Rotation paths and how fast each direction turns (degrees per step):
Each turn is a multiple of 5 degrees from 10 to 175, or 0.
Each row of a path follows its step; steps can be skipped.
Rotation 1:
step 0: [ -4  17  -9  13   6   2   3   4  -1 -10   5   0   3   4   8   7  -4   7
   4  -8   2 -17  -1  -9  -8  -8   6   7   2  -1  -9 -18  -1   8  -9 -21
 -12  -1   1  -6   2   1]
step 1: [ 14   6  -8  -9  11  12  -5  -4 -16  -4  -2   6   6 -14  -6   2   0   5
   8  -3  -3  -2   2  -5  17 -19  -6   1   2   4  -9  -7   4   5  10   4
 -11   0   6   9  -7  14]
step 3: [  2   2  -8  -7   8   1   8   0  -8   2   6  -7  -6 -11   2  18 -16   9
  -5   6 -12  10  12   7   4 -11 -12   3 -11   6 -11   1   0   4   8 -12
   7  -2  13  -5   0  11]
step 4: [  5  10   0   9  -4  18   6   5  -5 -10  -5  -1   5  11  -6   7   3  13
  -4 -10 -10  -2   0  -1   1  -1 -11  13  11 -10  14  -2  -5  -7  -7 -12
   5 -10   8  -2  13  13]
step 5: [ 10  15 -13  -4   5  -5   5   9  -5   3   4   2  10   5   2   2   7  -4
  -1  -8  -8   2   3  10  -8 -12   2   5  -9  -5 -23   0   2  16   3  -6
  -3  -3  -3   0  12  20]
step 6: [ 15   4  -5   6   6  10 -12  11 -10  -8  -2  -4   8  17   4  17   1  11
   7   4  -1 -17  11   4  11  -3  -3   8   5   1  -2  -9 -14  -7  -2   2
 -12   3   0   5  -2   2]
step 9: [  8  10  -2  -9  -5   5   5  -2  11  -8  -6 -13   1  -8  -2  -1 -13  11
   5  -5 -14  -8   7  10   1   3   2  14  -3 -18  -6  -1  10   3   4 -13
   1   7  13   3  13   6]
step 10: [  3   3  -9   7  21   0  15  -3 -11  -7  -5  -3  -5  11  -3   3   6  -1
  -9   0  -4 -13 -15  -5  -2 -11  -4  21  -3  -7  -3   0 -16   5   0 -10
  -5   1   0   4   2  11]
step 11: [ 19  12   1  -2 -10  -4   3  -5  -6   2   1  -8   2   3   5 -11   2   0
  19 -11  -9  -3  11   5  20  -7   4  16   3   5 -13 -10  -2   2  -3  -7
  -5   1  -3   3   1   8]
Speeds:
[ 0 -3  6  1 -2  3  1 -4  1 -2 -3 -7  5  1 -1 -1  2  1  4 -1  0  0  3  1
 -3 -3  1 -1  1  0  2  1  4  0  1 -5 -4  2 -5 -7  4 -1] | 155
[ 1 -3  0  2  2 -3  4 -4  2 -1 -2 -5 -4 -1 -3 -6 -2 -4  2 -2  1 -7 -3  1
  4  0  5  5 -1  0 -2  0 -1  0 -2  2  2  4  1  2  1 -5] | 25
[ 5 -1 -3 -3 -1  2  2 -1  2  3  3 -2 -4  0  2  5 -1  3  3 -1  5  2  0 -6
  1 -2  3 -2  6  2 -1  2 -1 -2  3  4  2  6 -4 -2 -1 -1] | 70
[ 0  1  8 -1 -1  1  1  6 -3  2  5  0 -4  4 -1 -2  0  2  1 -3 -2  0 -4  4
 -4 -4  2  1  5 -3 -2 -2 -3  4 -1  0 -3  1 -3  2 -2  0] | 65
[ 1  0 -1  8 -4 -1 -4 -2 -3  2  0  2 -3  2  4  1 -3 -2  3 -3  2 -1 -1  4
  5  4 -3  1  4 -5  7  0  2  0  1 -2 -1  2 -2  0 -1  3] | 160
[ 3 -6  1  2  1  4 -5  1  5 -1  3  3 -4  1 -1 -2  3 -5 -2  2 -2  3  5  0
  5 -2  2  1 -1  5  1 -4  1  2 -2  0 -5  4  0 -1 -2  1] | 70
[-5  0  3  2  5  4 -3  1 -1 -1 -2  0 -1  6  4  2  2  2 -3 -1  3 -4  1 -6
 -1  6  4  4  4  3  2 -1 -4 -1 -5 -1  2 -1  1 -2  2  0] | 175
Rotation 2:
step 1: [-15   5 -10   1 -15   2  -3   8  -5  -8  -6  -4   1  -2   2 -18   7  16
 -10   5 -12   3   5   1 -12 -15   2  -3   5   6  -2  -5 -10  17  -6 -15
  15   7   8   9   8 -13]
step 2: [  7  12  16   3   2   7  -5  -3  -2 -14  -6   8   2 -12   7  -1  -8  -2
   2 -14  -5  -7 -12   8  12 -12  25  -6   9 -12   6   4  -4  12 -15  -2
   6 -13  -2  -4   8  -2]
step 3: [  7  -5  -3  10   4  -8  24  20   7  -6 -14  -2  13 -13  -7   3  -6  -7
  -2   2   3 -16 -13 -11  -5 -11  -6  -8   5   4  -5  19   2   1   4  -1
 -11   0   6   0   9  -1]
step 5: [  4   2   7  -6  -1  -1   0  -3  10   5  10  -6  -9   3   6 -12   0   0
  -1 -18   6  -5  -9  -1 -10  -3   2   0  -3   5 -26 -13  16   1   4  -3
 -12   7  -7   7   3  28]
step 6: [ -3  -8   7   6   5   4   5 -15  -6  -1  -8   2  -6  16 -11  15 -14  -4
   0 -15  -6  17  16  -5 -11   2   2   4 -14   5 -17   9   4  -4   0   6
   4   7   8 -14   9  -1]
step 7: [ -9   1 -11  -5 -10   2  -2   5   2   4  -2   8   2 -11   8   6  -1  -8
 -15  -2   4  13  23  -8 -12  10  15  -2  -4 -18   8 -11  -1   5   6  13
 -15  12  -1   3 -12   2]
step 8: [ -1  11  -6   0  -3  -8 -12   9  -4  -9   0   0  -1  -7  -6 -10 -13  -8
   8   2  -1   7   9  19  10  15  11   2  11   5  -9   5  -6 -18  11   1
  16   6  12   8 -15   5]
step 10: [ 17  -2  -4  -6  -3  15   3  11  -4  13   5 -19   2   2   8   8  -1   4
   7   6  10   5   4 -10  11   4   2  -3  17  21   0  -1  -5   9  -1  10
   7  -4 -14   4   1 -19]
step 11: [ -5  -6   8  28  -2  13  -8 -15  -3   0   9 -16   0   4  -1   3   4  -3
  -1   4  -3  -8 -13  -8   2   9  -1  13  11  -3   8  -2  -6  -4   4  -3
 -12 -16   0  18  -5   4]
Speeds:
[ 1 -4 -4  5  7  3 -3  0 -6  0 -4  4 -2 -6  0 -2  0  3 -2 -5 -3  1  1  0
 -1  0  2  1 -1  3  3 -4 -2  4  1  0  0  1  5 -2 -2  2] | 65
